(in the rows, 128 means zero)
The rows of Z fall into several groups, and each row is roughly a mix of its group's hidden directions.
Z, 128 rows:
148 186 102 97 121 121 131 118 75 144
111 86 108 123 109 153 112 135 192 101
98 76 87 85 114 138 122 112 152 149
102 127 156 133 107 197 144 131 164 107
156 120 89 149 146 145 162 100 114 184
151 113 166 183 138 104 162 164 118 141
103 102 116 130 132 144 178 121 80 174
94 123 129 148 176 105 123 143 68 146
120 158 130 117 111 102 60 115 170 138
151 127 94 161 139 168 149 103 134 184
100 90 75 118 133 121 169 154 156 113
158 167 154 134 146 101 143 143 74 93
163 157 169 138 109 133 93 110 80 151
102 141 171 157 121 187 149 151 149 113
109 93 98 123 112 132 106 99 192 148
130 139 147 131 139 189 154 117 72 148
156 163 176 127 95 137 110 112 88 159
160 168 98 115 135 124 87 105 178 140
154 168 146 116 113 112 82 126 182 109
91 91 124 115 101 141 119 102 182 94
103 148 159 107 89 144 94 109 98 173
126 142 117 124 133 153 184 126 134 195
111 118 136 182 103 156 108 120 124 187
96 91 75 96 113 96 139 102 147 127
157 154 85 116 142 125 134 108 178 172
178 101 97 139 114 190 146 126 128 132
180 136 87 156 149 166 145 111 144 155
136 151 122 109 99 116 188 102 109 173
139 165 109 185 167 105 127 144 104 154
192 133 82 124 159 151 152 110 130 123
76 102 129 81 137 161 132 121 168 115
90 174 136 162 124 143 91 88 131 154
173 157 141 158 126 76 166 145 115 135
100 133 85 92 127 99 151 88 94 151
184 164 175 133 143 118 99 121 100 131
129 124 116 91 107 175 95 103 167 94
100 125 161 166 99 168 123 126 96 171
123 184 159 105 150 178 128 123 100 113
125 190 153 126 139 171 137 113 156 162
136 64 100 116 108 96 132 149 99 99
166 85 83 147 142 99 124 146 102 98
99 84 110 140 98 132 107 101 181 151
126 111 111 103 114 192 136 101 121 177
154 159 145 130 138 124 73 139 148 72
117 149 150 129 165 116 127 143 54 108
157 191 136 137 143 119 124 128 81 162
177 140 105 130 162 103 137 156 74 132
130 183 160 171 164 139 125 120 93 120
144 170 123 97 159 130 190 132 126 156
112 107 168 158 111 152 162 158 78 127
161 144 145 161 198 108 117 148 132 122
146 119 151 162 123 69 130 161 169 114
93 125 162 162 86 150 88 128 120 164
129 126 126 94 155 76 131 134 125 64
107 178 150 130 140 128 175 143 176 148
168 104 83 138 159 112 136 131 159 82
172 128 167 110 110 135 122 138 67 154
132 145 104 82 162 82 154 128 164 110
168 152 170 133 113 131 94 111 77 148
69 110 173 136 121 109 130 155 113 90
189 128 145 153 151 95 106 148 95 150
171 152 142 147 93 136 121 111 180 91
99 118 126 134 125 176 92 111 188 143
154 138 160 165 159 128 68 109 104 127
122 89 99 113 126 203 126 110 128 125
118 167 178 164 142 131 135 162 117 87
79 110 102 124 140 153 93 71 128 122
137 124 107 77 105 164 82 102 158 137
137 162 155 141 128 193 115 140 172 129
131 116 153 169 125 162 172 147 79 146
181 138 150 147 179 109 101 140 95 124
97 78 94 87 122 152 142 116 91 135
133 146 125 62 139 128 168 142 85 141
99 86 124 167 119 115 79 102 130 93
77 165 134 142 116 139 128 97 185 130
178 131 99 104 137 82 99 97 107 145
183 134 118 130 149 109 111 141 63 130
149 130 141 102 84 152 120 121 195 112
98 73 105 84 111 108 113 109 108 103
174 179 139 125 154 116 165 163 107 134
167 148 160 153 143 90 133 149 90 167
155 200 165 122 142 147 153 140 117 132
112 123 121 108 148 106 153 152 139 203
80 140 120 120 169 180 104 103 107 140
118 114 151 196 125 131 79 125 106 110
154 181 145 161 135 122 109 121 82 162
173 105 91 104 108 160 133 142 171 101
172 99 139 175 145 105 143 155 108 166
164 164 148 116 162 128 145 185 102 121
92 117 120 114 146 120 152 142 120 204
99 71 108 97 118 138 155 144 165 104
124 122 117 93 146 113 147 137 51 109
175 142 181 134 101 130 114 126 85 151
158 136 78 95 136 129 79 88 128 135
135 128 149 170 153 109 126 165 117 65
151 161 142 120 132 131 68 135 157 81
136 127 72 83 131 125 83 91 130 138
141 76 76 107 118 95 148 141 147 152
126 118 122 125 118 100 95 142 189 76
169 149 173 153 152 124 79 114 101 130
101 142 178 168 123 118 176 157 135 110
201 122 115 121 137 137 83 108 125 151
95 145 153 139 114 101 129 150 177 76
140 181 120 98 155 146 174 123 150 162
81 115 168 176 125 123 138 138 85 147
112 138 155 153 139 168 175 134 77 148
111 109 137 156 83 94 132 95 169 163
131 113 131 138 120 108 63 122 132 68
124 77 119 110 135 122 163 156 176 95
162 152 101 141 168 118 166 110 114 176
104 96 67 135 144 114 165 155 150 115
120 107 155 159 126 127 106 156 120 57
73 93 166 164 114 120 131 150 101 115
121 124 130 153 90 185 120 124 137 183
166 159 137 154 180 112 118 148 87 147
119 181 173 156 122 156 126 108 159 155
146 145 157 149 164 138 88 175 143 91
131 71 100 81 98 111 120 133 137 96
122 140 141 96 110 111 75 138 162 77
119 122 85 89 108 114 121 93 151 180
146 137 145 131 99 148 106 120 204 110
147 129 147 162 128 68 121 158 172 109
162 145 155 173 131 109 127 152 155 181
149 127 107 133 178 101 193 138 120 117
95 178 127 153 116 144 90 83 118 151
145 137 122 149 181 127 194 131 102 126
162 180 141 138 143 118 126 135 74 163
104 126 147 157 102 130 98 108 94 189

Each list below has three rows that fit no group; the rest each fit one group, if only roughly. Name those rows in the order they come.
  * z227: 119 73 81 104 108 130 130 126 162 162
  * z699: 115 110 99 96 106 161 128 92 129 187
  * z350: 164 178 151 138 123 94 100 118 174 135
  * z822: 157 148 141 100 134 103 139 138 71 79
  * z419: 188 110 110 122 124 91 97 158 96 116
  * z341: 90 144 150 155 101 100 110 134 173 85
  * z54: 188 159 94 115 135 119 91 98 148 131
  * z186: 95 185 163 120 130 151 109 104 131 167
  * z989: 85 106 147 153 126 96 111 122 189 112
  * z60: 132 133 173 180 134 159 166 149 102 145
  * z101: 67 113 91 131 108 145 136 113 177 127
  * z102: 167 126 98 150 174 86 139 162 120 105
 : z419; z341; z989
  * z689: 156 145 157 106 107 163 102 142 179 96
  * z651: 147 147 165 161 150 87 109 174 115 103
  * z710: 154 89 118 120 97 72 147 146 103 98
  * z871: 67 115 146 128 101 100 113 107 171 108
  * z736: 103 73 108 81 101 146 157 143 140 117
  * z142: 164 109 92 146 181 104 144 164 110 117
  * z25: 132 113 142 161 109 164 94 103 175 167
  * z546: 148 166 131 108 106 143 117 108 67 165
  * z23: 123 123 88 80 131 155 108 87 97 158
  * z614: 134 148 103 91 156 112 177 158 107 89
  * z539: 146 180 182 162 130 124 117 131 124 90
 : z871; z25; z614
  * z306: 138 138 149 100 111 149 62 88 151 128
  * z62: 190 132 162 143 138 153 83 143 117 142
  * z734: 131 116 100 89 99 110 104 100 188 118
  * z342: 118 127 176 139 151 108 145 170 167 88
  * z352: 151 135 126 142 98 130 94 109 58 150
  * z486: 141 100 94 98 122 153 111 140 196 125
  * z554: 70 125 89 103 123 96 166 107 118 132
  * z786: 146 157 158 133 138 206 116 120 113 134
  * z340: 70 141 141 152 135 140 137 111 190 122
  * z979: 145 159 87 72 143 126 109 126 167 150
 : z306; z342; z979
